In the rows, zero is written as 128.
name the system of each run
pok, trace 1 (8 x 18)
[[121 115  99  60 129 161 143 120 119 160 123 106 164 177 186  97 171 159]
 [164 131 149 200 108  95 135  59 156 164 116 126 104 139 131 167 124  79]
 [ 66 142  68  77 155  88 137 133 127 116 140 101  87 159 180 114 131 146]
 [195 147 143 139 103 156 148  98 148 183 102 113 170 144 171 135 178 108]
 [ 73  99  94 153 123  74 142  73 149 132 138 108  75 153 144 160  83 108]
 [146 169 113  87 149 126 117 132 113 154 123 112 127 179 190  93 202 139]
 [154 128 113 175  96 111 170  73 178 168 114 103 128 105 161 182  98  93]
 [ 66  98  91  88 146  97 122 106 123 132 125 106  97 213 159 113 159 135]]
kepa, trace 2 (8 x 18)
[[104 128  90 145 151 137 207  88 132  93  79 132 137  71 100 155  68 179]
 [143 143 131  69 139 114  60 175 152 136 156 161 139 181 158 155 201  80]
 [119  97 143 194  77 150 179  95 103 153 118  54 108 110 131  73  84 146]
 [132 152 106  69 200 122 117 109 127  98 133 220 149 122 118 186 124 151]
 [133 125 135 165  75  91 108 156 165 161 118  50 107 159 145 100 182  76]
 [110 113 112 108 139 198 190 109  80 111 133 158 137  95 147 128  62 184]
 [163 141 145 119 159  60  56  97 165 146 138 152 141 168 102 149 184  94]
 [ 87 128 101 171  84 156 204 162 122 117  91  62  88 108 162 114 110 131]]
pok, trace 3 (8 x 18)
[[103  97 142 135 100 177 137 178 110 102 136 155 106 133 127 148 112 102]
 [149 127 153 122 138 126  98 108 100 138 166 129 147 109 103  77 103 164]
 [132 148 125 138 154 112 127 150 148  89  91 156 139  99  78 161 142 127]
 [107 100 137 111  95 171 123 190 114 113 157 123 132 116 133 113 111 123]
 [157 123 160 150 146 140 124  89 100 127 127 153 148 110  84 103 109 160]
 [112 137 124 119 144 103  98 176 145  86 134 151 121 105  93 154 127 116]
 [130 116 144 125 102 181 141 178 106 118 130 111 152 101 122  93 124 149]
 [138 105 156 143 143 134 118  98 117 115 138 179 139 114  80 147  95 134]]
Devuv, trace 4 (8 x 18)
[[139 172 123 120 200 137 150  87  73 104 105 172 121 123 117 105 132 195]
 [140 138 136 114 108 120  84 215 176 105 146 137 154  86 100 163 141  85]
 [ 88  80 144 170  99 159 162 112  80 122 127  96  96 133 105  76  79 155]
 [175 175 154  95 178 132  82 121  98 123 165 202 139 128 134 135 143 139]
 [107 133 126 177 108  99 135 182 158  88  99  94 108  80  72 134 117 110]
 [113  95 138  91 124 203 140 141  70 125 156 147 143 136 142  88 108 171]
 [167 152 170 167 144  85  75 113 134 125 159 165 107 110  89 144 118  96]
 [ 91 143 108 140 142 145 170 180 102  75  83 114 111 102 102 106 132 166]]
Devuv, trace 5 (8 x 18)
[[181 120 124 163  89 117 159  76 184 177  98  65 197  78 111 124 116 137]
 [ 68  84  94  84 147 145 149 107 122 112 115 185 100 205 162 197 136 110]
 [164 171 129 141 105  74  94 134 153 177 142  46 121 136 169  69 176 111]
 [127 109  86 122 137 153 206  54 156 138  83 144 175 102 135 191  87 156]
 [ 92  99 118  80 123  97  69 158 150 140 149 128 108 221 155 140 195  76]
 [169 166 120 189  98 123 190  72 137 178 102  53 125  95 177 101 116 143]
 [ 98  98  77  41 172 113 123  86 165 127 126 179 174 163 139 198 130 137]
 [137 121 141 173  70 103 117 156 160 162 103  56 100 179 154 112 199  64]]
tes, trace 6 (8 x 18)
[[110  77 163 117 120 123  66 163 121 112 152 135 143 148  62  93 138 123]
 [166 184 161 194 135 152 155 144  87 111  99 132  94  97 120 104 138 137]
 [127 136 122  99 135 106  96 152 137 113 182 123 152  60 101 111  70 153]
 [137 119 158 148 128 133 112 169 123 103  86 121 150 135  55  95 184 135]
 [145 161 161 157 113 166 132 172  87 107 162 145  96  74 138 114  82 128]
 [136 132 139 129 153  79  91 112 132 120 138 106 156  93  59  78 115 168]
 [143 148 149 144 118 168 135 211 125  87  94 141 143  91  92 131 158 121]
 [128 125 164 144 118 128  88 149  86 123 189 118 100 103 110  67  84 142]]
pamif, trace 7 (8 x 18)
[[162 144 149 169 121  76 102 107 153 147 118  81 144 107  86  92 145 128]
 [102 124 115 109 136 182 167 173 110  83 110 155 139  96 117 141 110 158]
 [158 121 174 141 108 111  65 138 128 147 179 127 124 131 111 101 129 100]
 [126 149 119 165 149 129 173 122 116  97  75 118 127  89  87 114 119 167]
 [138 115 144  82 120 153  80 183 126 119 177 161 160 114 121 131 124 118]
 [141 132 157 199 107 109 136 120 124 130 104  83 111 110  88  89 127 126]
 [123 136 126  93 162 159 128 153 103  91 139 185 146  97 106 141 104 161]
 [158 129 160 151  97 105  80 161 149 144 144  90 143 114 100  94 153 104]]
pazaz, trace 8 (8 x 18)
[[130 178 122 124 146 112 110 150 119 117 165 160  75 118 177 158 114 104]
 [124 120  99  99 122 106 132 131 165 142 108  70 182 113 115 101 147 157]
 [133  91 152 156 119 166 147  88 114 132 123 174 119 148 122 167 107 108]
 [113 167 118 130 138  87 106 144 115 127 163 101  79 124 159  96 118 127]
 [158 134 111 102 146 133 140 110 160 138  92 134 193 116 116 144 158 149]
 [ 92  79 132 145  98 136 134 121 127 124 152 134  97 142 132 155  85  98]
 [151 174 129 139 148 109 128 106 103 144 126 101 112 130 153  80 148 156]
 [137 124 116  97 144 124 119 127 164 120 133 166 164 110 114 180 119 117]]
pamif, trace 9 (8 x 18)
[[164 136 141 169 129 108 140  48 143 162 127 148 113 140 150 172 117 101]
 [ 74 134  68  75 161  91 136 138 151 108 111 114 123 153 147 142 147 146]
 [158 119 138 127  89 170 142 113 123 177 139 117 134 163 198 130 150 100]
 [ 89 111  97 143 146  79 147  62 151 128 119 131  92 145 129 172  90 121]
 [126 147 105  70 153 133 118 140 125 137 119 140 132 184 178 130 194 129]
 [140 121 111 153  89 122 163  83 159 172 138  92 121 119 183 158  96  98]
 [ 70  89  95  90 161 111 135  89 120 117 115 148 112 195 134 144 139 138]
 [166 171 121 126 122 125 130 122 149 162 124 127 118 153 199 161 173  90]]
pazaz, trace 10 (8 x 18)
[[140 180 106 138 179  86 150  43 113 143 132 140  91 129 171 135 103 156]
 [128 124  84  72 131  86 114  87 187 166 158 123 158 137 173 174 120 114]
 [122 102 106 163 108 108 179  35 149 168 114  88 120 126 151 144  80 131]
 [137 150 110  99 167 100 122  43 112 159 174 159 108 148 187 143  92 141]
 [136 141  85 118 130  53 127  69 198 165 132  91 137 122 155 166 120 110]
 [115 104  91 119 129 134 185  34 137 163 127 120 133 138 181 159  78 147]
 [145 136 120 124 141  71 101  34 141 179 185 125 111 144 171 135  89 120]
 [127 160  71 124 157  71 165  46 175 150 108 113 126 122 169 176 111 137]]
tes, trace 11 (8 x 18)
[[169 113 157 121  76 181 119 139 123 174 169 123 146 136 182 122 133  96]
 [ 96 101 119 164 151  83 143  56 128 117 112 133  97 136  88 148  86 138]
 [146 185 100  76 153 134 128 170 138 123 117 139 144 132 177 144 181 132]
 [109  59 140 145  66 136 127 114 143 158 153  85 134 139 127 117  93 102]
 [128 149 121 131 187 130 149  83  98 106  94 186 108 155 121 150 144 151]
 [143 156 108 112 100 101 111 159 174 153 159  88 129 104 180 141 133  93]
 [ 84  58 120 121 122 149 156  96 115 126 106 115 143 164  97 112 118 153]
 [172 173 143 130 153 130 113 120 125 135 137 186 108 141 164 171 154  96]]
kepa, trace 12 (8 x 18)
[[100 130 108 143 155 108 157 110 125 102  78 122 118 136  94 128 143 154]
 [153 159 130 107 118 144 115 162 136 140 158 141 126 120 184 148 140 103]
 [111  78 127 136 114 119 131  90 132 145 130  95 146 137 103  99 106 148]
 [138 163 127 133 162 139 139 133 115 106 102 177 109 139 136 161 156 124]
 [128 126 117 124 100 100 109 131 151 153 164  81 124 117 157 112 111 111]
 [122 106 123 118 143 162 163 110 115 119  89 144 160 132 106 127 135 160]
 [139 148 140 138 132 107  99 126 130 134 151 148  89 150 154 151 138  90]
 [113 125 104 123 122 122 154 120 131 132 118  77 141 106 129  95 111 162]]

runs to name
trace 13 (2 x 18)
[[137  85 148 129 113 165 134 100 117 147 124 147 148 164 125 133 139 119]
 [128 168 117 142 144  90 120 120 130 127 139 132  79 136 159 138 131 113]]
  Devuv
trace 14 (2 x 18)
[[137  90 118 113 110 136 138 101 174 145 132 138 181 106 115 179  98 115]
 [ 96 110 125 159 125 109 142  81 100 137 137 107  69 166 149 109 103 130]]
  pazaz
trace 15 (2 x 18)
[[130 108 121 101 131 119 117 116 158 141 110 134 157 171 129 153 176 111]
 [108 144 107 146 109 130 159 135 128 129 128 106  81 133 182 144 118 108]]
  pamif
trace 16 (2 x 18)
[[183 165 145 126 128 196 156 133  98 142 126 155 153 102 167 125 134 145]
 [100  81 121 130 125  70  96  76 163 139 155 126 118 150 103 155  98 102]]
  kepa
trace 17 (2 x 18)
[[184 131 171 128 120 173 103 159 124 118 155 179 183  60  84 141 101 129]
 [ 82  84 138 138 134 118 111 170 120  70 123 130 132  96  26 107  95 150]]
  pok
trace 18 (2 x 18)
[[147 167 132 116 154 132 112 146 115 124 124 160 110 157 158 136 174 115]
 [123 109 118 146  89 120 146 110 144 152 145  77 127 105 144 118  88 123]]
  tes
trace 19 (2 x 18)
[[153 127 140 176 137  85 125  37 146 170 103 135 100 189 140 158 160  90]
 [ 84 163  50  68 163 112 166 135 149 112 113 124 115 131 192 169 130 146]]
  pamif
trace 20 (2 x 18)
[[133 108 161 156 102 144 120 158 115 127 102  91 142 143  84  73 170 132]
 [139 150 156 140 144 169 128 180  95  83 122 188 113 108 105 144 132 125]]
  pazaz
trace 21 (2 x 18)
[[107  89 145 126 104 203 149 202 116  88  95 169 138 138 100 163 149 107]
 [126 128 175 159  97 149  98 203  82 111 153  98 102 117 103  50 136 129]]
  pazaz
trace 22 (2 x 18)
[[140 158 125 177 136 111 162  98 126 124 104 120 100 102 127 139 108 132]
 [113 127 101  69 141 121 109 157 141 119 152 129 156 117 133 128 125 146]]
  tes
trace 23 (2 x 18)
[[122  86 171 130  77 177  99 177  89 141 177 119 111 154 140  82 127 103]
 [163 183 152 170 163 109 120 152 116  92  93 134 125  86  66 100 153 152]]
  pazaz
trace 24 (2 x 18)
[[126 109 105  72 125 167 150 100 122 164 133 126 158 173 192 128 151 142]
 [126  92 127 153 115 101 127  69 165 153 128 145 112 163 138 192 120  75]]
  tes
trace 25 (2 x 18)
[[144 153 133 132 120 144 131 180 134 115  99 118 139 120 122 121 173 120]
 [119 103 146 137 107 146 119 130 105 129 168 127 118 113 125 106  81 133]]
  tes
trace 26 (2 x 18)
[[107 104 125 159  80 169 180 116 107 142 144  87 102 105 165 109  66 132]
 [139 122 129  90 184  99  94  61 122 141 132 172 149 177 110 132 156 149]]
  pok
trace 27 (2 x 18)
[[101  98 153 179 111 147 147 105  86 120 136 135  67 150 126 117  92 120]
 [157 184 126  95 177 111  98 132 109 118 145 150 138 114 133 105 145 163]]
  Devuv
trace 28 (2 x 18)
[[115 117 133 111 141  85  79 139 133 119 144 110 137 136  87  91 141 139]
 [152 144 148 159 112 175 159 160 115 116  96 130 136 102 121 123 142 129]]
  tes
trace 29 (2 x 18)
[[104 111 125  66 154 136  92 137  93 120 179 157 130 150 135 102 117 155]
 [175 153 168 196 114 115 123 131 140 130 106 123 125 100  89 130 143 101]]
  Devuv
trace 30 (2 x 18)
[[106  81 125 131 115  97 113  83 148 143 158 122 125 140 114 143  88 115]
 [124 151 122 128 158 128 141 139 114 112  86 145 110 168 134 129 186 130]]
  pamif
trace 31 (2 x 18)
[[106  91 152 124 132 158 115 151 100  96 140 172 121 137  87 130 113 129]
 [153 151 156 134 135 128  96 160 110 111 157 137 138  84  94  94 116 145]]
  pok
trace 32 (2 x 18)
[[174 123 169 131  78 201 123 155 101 172 146 132 131 168 192 114 173  90]
 [102 121 105 172 147  61 148  50 149 120 129 121  92  99 104 158  50 134]]
  pamif
trace 33 (2 x 18)
[[128  83 151 153  96 117 110 129 144 129 146  93 161  83  59  99  81 138]
 [125 140 163 150 148 159 122 182  89  76  99 172 111 128  73 115 155 136]]
  pamif
